The rows of D fall into a few groups, and each row is roughly a mix of its group's hidden directions.
D, 101 rows:
[[-13.0  20.8  44.2   7.5 -20.3   7.6 -43.7  12.5 -10.7   6.2]
 [ 25.3  25.8  17.9 -26.3 -20.9  33.0  -0.2   9.0  -9.8 -35.7]
 [-18.8 -36.8 -18.8  16.2 -14.4   9.7  15.2 -12.0 -47.5   7.1]
 [ 38.2 -10.2  -2.4 -31.6  10.5  23.6 -35.7  -9.0 -22.5  14.2]
 [-32.2  21.9 -18.3  -2.7  17.2 -32.3 -12.3 -33.4  14.4 -25.1]
 [-19.9   0.1 -18.4  21.6 -12.6  -5.1 -38.2 -48.7  -9.2  -0.6]
 [-10.0 -24.2 -16.7  23.1  18.7 -40.7   4.3 -14.4  -3.2  39.5]
 [ -0.1  18.0 -12.7  10.0  36.9 -20.6  -6.2   5.5  52.6   9.7]
 [-29.6  15.8   9.0  -8.6  25.3  16.6  -5.4  35.8  35.9  22.6]
 [ 24.2  34.6 -11.6   2.8  24.8   1.5  24.3  22.8  40.1  -6.3]
 [ 13.8  18.4  38.7  52.8   0.2  16.7   2.8 -12.6  -4.1   4.7]
 [-34.4   0.0  34.7 -10.3   2.3   8.4  36.8 -26.3 -20.8 -15.8]
 [  5.3   2.9  16.6 -14.0  26.8   2.7 -28.2 -42.5 -24.9 -29.0]
 [ 26.1   8.6  -9.4   2.0 -54.5   9.3 -33.9   6.9  13.1  -5.8]
 [ 25.5   6.2 -20.2   7.3   8.7   8.0  18.0 -36.3 -18.2  45.1]
 [-30.5 -12.3   8.2   2.1  50.6  -4.7  37.1  -1.3  -6.7  11.9]
 [-50.0  18.8   2.5   3.1  23.9  17.6  18.8  -7.9  33.7   1.1]
 [ -7.3 -17.7  10.3 -35.6   7.6 -45.3 -27.7   7.8 -15.2 -19.9]
 [-18.2  23.9 -10.5 -17.4 -10.6  -4.4  22.3 -55.8   8.8  12.9]
 [-13.2 -23.7 -18.7   4.1 -27.5  32.2  10.2 -18.4 -38.1  22.8]
 [ 51.6  16.7 -14.0   1.8 -13.3 -22.1  -7.5  35.4   2.8 -13.3]
 [ 12.8  20.3   2.3 -15.2 -24.3  58.1   3.2  -6.1 -12.7 -17.7]
 [-12.1   3.0 -31.3 -48.2  -8.5 -13.5  29.7 -21.2 -13.5  -8.7]
 [ 45.0 -17.6 -13.8  14.4 -35.2  -0.1 -35.9   4.7  -0.2  -4.8]
 [  3.3  -5.0 -22.7  13.6  34.5  19.6  -1.5  17.3  51.6  -4.5]
 [ 38.1  17.7 -16.4 -30.6  -0.5 -16.4  18.8  21.5 -35.3   2.4]
 [-30.4  20.9   5.3  14.8  20.3  23.3   7.7   0.8  51.8   1.6]
 [-14.4  19.0  26.9 -45.1  17.9 -20.0 -18.6  -1.7  29.6  -4.9]
 [ 21.4  43.8  16.1 -19.5  24.8  20.6  -1.0  -6.4  33.9   7.6]
 [ 13.6  -6.0  11.8  56.7  -6.5  18.5  -6.8 -32.1 -12.1  11.0]
 [ 52.3 -11.6  -6.0  -0.5  -1.8 -24.5   0.2  -5.3 -38.4  16.9]
 [  3.5  29.3   3.2 -31.8 -16.4  47.3   3.6  -0.9 -10.9 -27.7]
 [ -3.0  22.9  11.8  37.1  33.4 -32.5   4.1 -12.9  19.3 -22.9]
 [ 40.3  20.9 -16.7   3.3  -4.2  25.2  18.9  28.2  15.9  29.8]
 [-20.5 -14.0   7.0  15.4  22.3 -31.5  -7.2  24.9  18.9 -43.3]
 [  2.0  -2.4 -25.8   5.5   1.6  51.8 -17.2  19.9 -12.2 -32.7]
 [ 16.4 -31.1 -15.5  26.4  25.0 -36.1  -1.7   5.6 -23.1  25.1]
 [  7.3  32.8 -46.7 -14.6  -2.0   5.5  21.1 -31.7  17.0  -1.7]
 [-11.1   7.4   8.9 -48.0  11.3 -12.1   7.8  45.9  14.4  -9.8]
 [  4.2 -18.7   1.2  20.1   4.4  23.9 -24.5  47.6   0.0 -32.7]
 [  0.2   7.3 -20.6 -29.0  23.9 -11.5 -26.4  41.2   8.3  28.6]
 [-15.2  -5.7  13.7  44.4   8.1  -1.0   6.7 -10.0  46.3  22.8]
 [  2.2  21.6 -28.7 -23.4  27.9 -13.7  18.2 -25.1 -22.6 -32.0]
 [-32.9  38.9  17.8 -11.3  12.0  20.7 -20.9   6.2  32.9 -11.7]
 [-25.0 -44.3   8.7  18.1  16.9  24.8 -24.4 -10.0  16.8  20.9]
 [-28.7 -10.3  23.5 -15.7  13.2   0.3   9.9  35.3 -30.5 -33.4]
 [ 18.5 -29.3   9.0  11.8 -43.2  -7.0 -22.0   4.6 -16.6 -34.5]
 [-20.3   4.3  26.1  -8.7  12.6 -43.4 -32.0  27.2   1.3 -17.6]
 [ -1.4  19.0  22.0  -2.0  19.4 -26.5 -14.8  15.5  51.2 -17.2]
 [-17.8  24.6  12.6  -9.6  36.6  -3.0  15.1  22.8  39.2 -22.2]
 [ 28.0  21.4 -18.3 -23.9 -12.9 -31.9  -6.2 -34.2  14.2  23.7]
 [ -5.8  32.9  11.1 -26.1 -24.2  32.3  16.7 -26.9   0.7 -27.4]
 [-34.4  24.4   1.7  32.1 -24.1   7.4  31.9 -20.5  15.3 -13.5]
 [-26.5  10.6  15.0 -47.3  13.0  13.5   8.8  -0.6  19.8  34.7]
 [ 11.2 -15.3  14.5   8.4 -12.7 -25.0 -31.7  36.9  24.6 -30.1]
 [ 27.9  -5.2  16.3 -19.6  42.3 -13.0 -35.9  13.5  20.2  -2.2]
 [-14.7  13.2 -17.1   9.8 -23.9 -25.0  51.2  20.5 -16.4  -3.5]
 [ 12.8 -17.5  -0.9  27.5  30.4  30.8   6.1  32.9 -32.2  -6.4]
 [  7.1   4.9  10.8  -5.4  31.2 -20.5 -11.3 -28.8 -31.6 -41.6]
 [-40.1  26.5   7.1 -25.5   5.8  43.7  14.7   5.3   5.7  -8.6]
 [-24.1   1.7 -18.5  -4.6 -23.0   2.0 -16.6 -55.1 -22.5  -0.7]
 [ 42.5  -6.7 -11.8  16.0  24.4  15.3 -16.1  41.0 -13.3 -10.1]
 [-10.4  13.7 -13.5  11.1  11.1 -56.7 -20.1 -22.8  -1.3 -20.7]
 [-30.7  10.9  33.3 -39.0 -23.7  17.5  15.1   4.6 -14.9  16.6]
 [-24.3   2.4   2.1  30.9  21.8 -33.2  40.0  11.9   4.0 -20.1]
 [-34.9 -38.9 -10.6  16.3   3.6   7.7 -26.8 -36.8  -5.8  -4.6]
 [ -7.3  31.7  -2.9   2.3 -21.3 -19.5  24.6 -23.3 -28.3 -38.1]
 [  1.0  18.8 -19.8 -23.6  19.8  31.4   8.7   1.5 -18.6  46.9]
 [-39.0 -25.2  -7.4 -45.6  11.9  -5.1 -11.2  21.2  10.0 -13.3]
 [ 23.2   1.5 -22.5  46.5   1.2  18.4  33.0  -1.6 -25.4  -3.0]
 [-28.0 -35.0 -21.5  10.9  31.8  19.3 -11.8  -6.4  32.5  -9.4]
 [ 19.3  16.3  -8.7 -13.3 -49.5  -2.7 -16.6  28.6  27.6   9.8]
 [  3.6 -18.7  -7.3  35.6  -3.9   4.1   1.9  37.7  41.2  21.6]
 [  8.9   2.5  21.0  32.6  29.1  -0.2  31.3  -7.3  -0.1 -42.9]
 [  8.4  33.4 -34.4  -2.0  17.2 -39.0  -9.1  -0.8  28.9 -13.7]
 [-27.1 -10.4  22.4  21.6  35.0 -24.0  12.3  22.7  22.6  22.6]
 [-36.7   7.6  12.4 -54.6  -2.2  -7.3  -9.5  21.6   1.6 -12.1]
 [ 15.5 -15.3  -0.8  -8.0 -29.0  53.2  12.3   2.0 -14.9  26.6]
 [ 39.7 -11.7  -9.0 -19.8 -18.8 -15.1  -8.9   0.5 -49.2  -5.6]
 [-26.8  21.1   4.1  36.6 -22.2  24.8  19.3 -22.0  28.4  -3.4]
 [ 37.9   4.4   1.2 -33.4 -13.1   1.8  -0.8   8.7 -49.7  -1.0]
 [-31.0  14.8  33.8  18.0  -0.3  22.8 -44.5  -1.3  12.0  -1.5]
 [ 51.5   1.3 -21.8  -6.3  11.6  16.3 -10.2  18.0 -35.2   8.3]
 [-26.4   2.6 -12.0  -2.7  -6.1  22.6  50.5  -5.1 -19.4  30.7]
 [ 33.6  -4.6   1.3  51.6   3.7  31.5   5.5  -3.7  11.4  17.3]
 [ 35.4  23.0   9.0  44.1  13.0  20.1  14.9   7.4  24.0   8.4]
 [ 36.1  13.0  -6.9  27.0 -34.0  13.7 -31.0   3.2  23.1 -14.3]
 [-11.4  26.5 -36.1 -47.6   3.8   5.4  13.9  -0.9  24.7  -7.0]
 [ 15.3 -30.6 -20.2  -7.9 -11.1 -38.1 -18.6   4.8 -40.1  10.5]
 [ 19.0  30.0  -7.7   7.0  -4.1 -17.8  30.7  42.0  29.1   6.5]
 [ 36.7 -20.8 -13.6 -23.5  14.2   7.8 -13.8   4.8 -46.3  12.8]
 [  2.0 -32.0  -7.1  17.5  14.3 -15.2  19.1  -9.1 -54.8   6.2]
 [-39.1 -33.4  -6.5  -0.3  11.5 -13.9   8.6 -40.6 -15.4 -17.9]
 [-18.4 -25.7  15.8  29.8  15.5  26.4 -30.3 -25.2  26.0   0.0]
 [-11.5 -27.8 -27.2 -47.5 -15.5  29.2  11.7   2.6  -6.4  10.8]
 [ 11.6  -5.5 -12.8  11.3  -6.1  12.7  15.5  43.4  30.8  39.7]
 [ 13.6  18.7   1.3 -13.7   1.2 -26.8  -0.4 -20.1 -40.7 -42.4]
 [-48.1 -33.4   7.1  -6.1  -0.1  21.7 -33.5 -13.4  -1.8  -3.0]
 [-18.5 -50.4  -5.6  -3.5   8.3  41.1 -11.5  15.0  14.1   7.8]
 [ 33.8  -9.8  -7.8 -21.9  -0.8  -7.2  -9.0  21.9 -53.0  -9.9]
 [-23.1 -43.6 -21.6   2.2   7.6 -28.1  -3.3 -32.4 -18.1 -12.5]]

Here is one row of each group, with its name. Which group are the others in?
[ 25.3 -24.8   3.1  17.2  -3.9  50.7  10.7  20.3   7.4  24.0]  <15>
[-19.7 -28.9   7.9  24.7   7.0  40.9 -23.3 -27.2  13.3  14.9]  <24>
[ 35.4  24.7  14.2 -30.8  10.7  -1.4   4.1  19.4 -16.2 -39.0]  <30>

[-14.8 -23.5   0.1 -45.1  12.0 -29.9  11.4  33.8  -2.9 -13.5]  <15>
[-35.9 -30.8 -27.6  -4.8  23.4  19.2 -17.9 -10.9  29.0  -8.7]  <15>
[ 17.4   0.6  -7.5   8.1  48.0 -37.4  -3.8  25.8  10.8 -19.4]  <30>
[ 67.2   8.0 -17.6   7.5  -2.6  -9.0 -12.2  -9.9  -1.6   4.5]  <30>
[ 16.6  -9.7 -20.6 -19.7  17.5 -36.1  -2.2   6.1 -44.0 -23.2]  <30>
[ -9.0   1.5   8.6 -24.5  33.5  13.4   8.0 -38.9 -40.6  -3.6]  <24>
[  9.6 -28.8  27.6  40.4 -33.7  22.7   4.2  -4.9  -9.3  14.2]  <30>
[  7.2  17.1 -43.2   4.1  13.9 -24.8  25.0 -37.2  10.6 -12.4]  <15>
[  0.1 -26.9  18.9  24.1 -33.6  29.6 -14.2  17.8  -1.8  33.4]  <30>
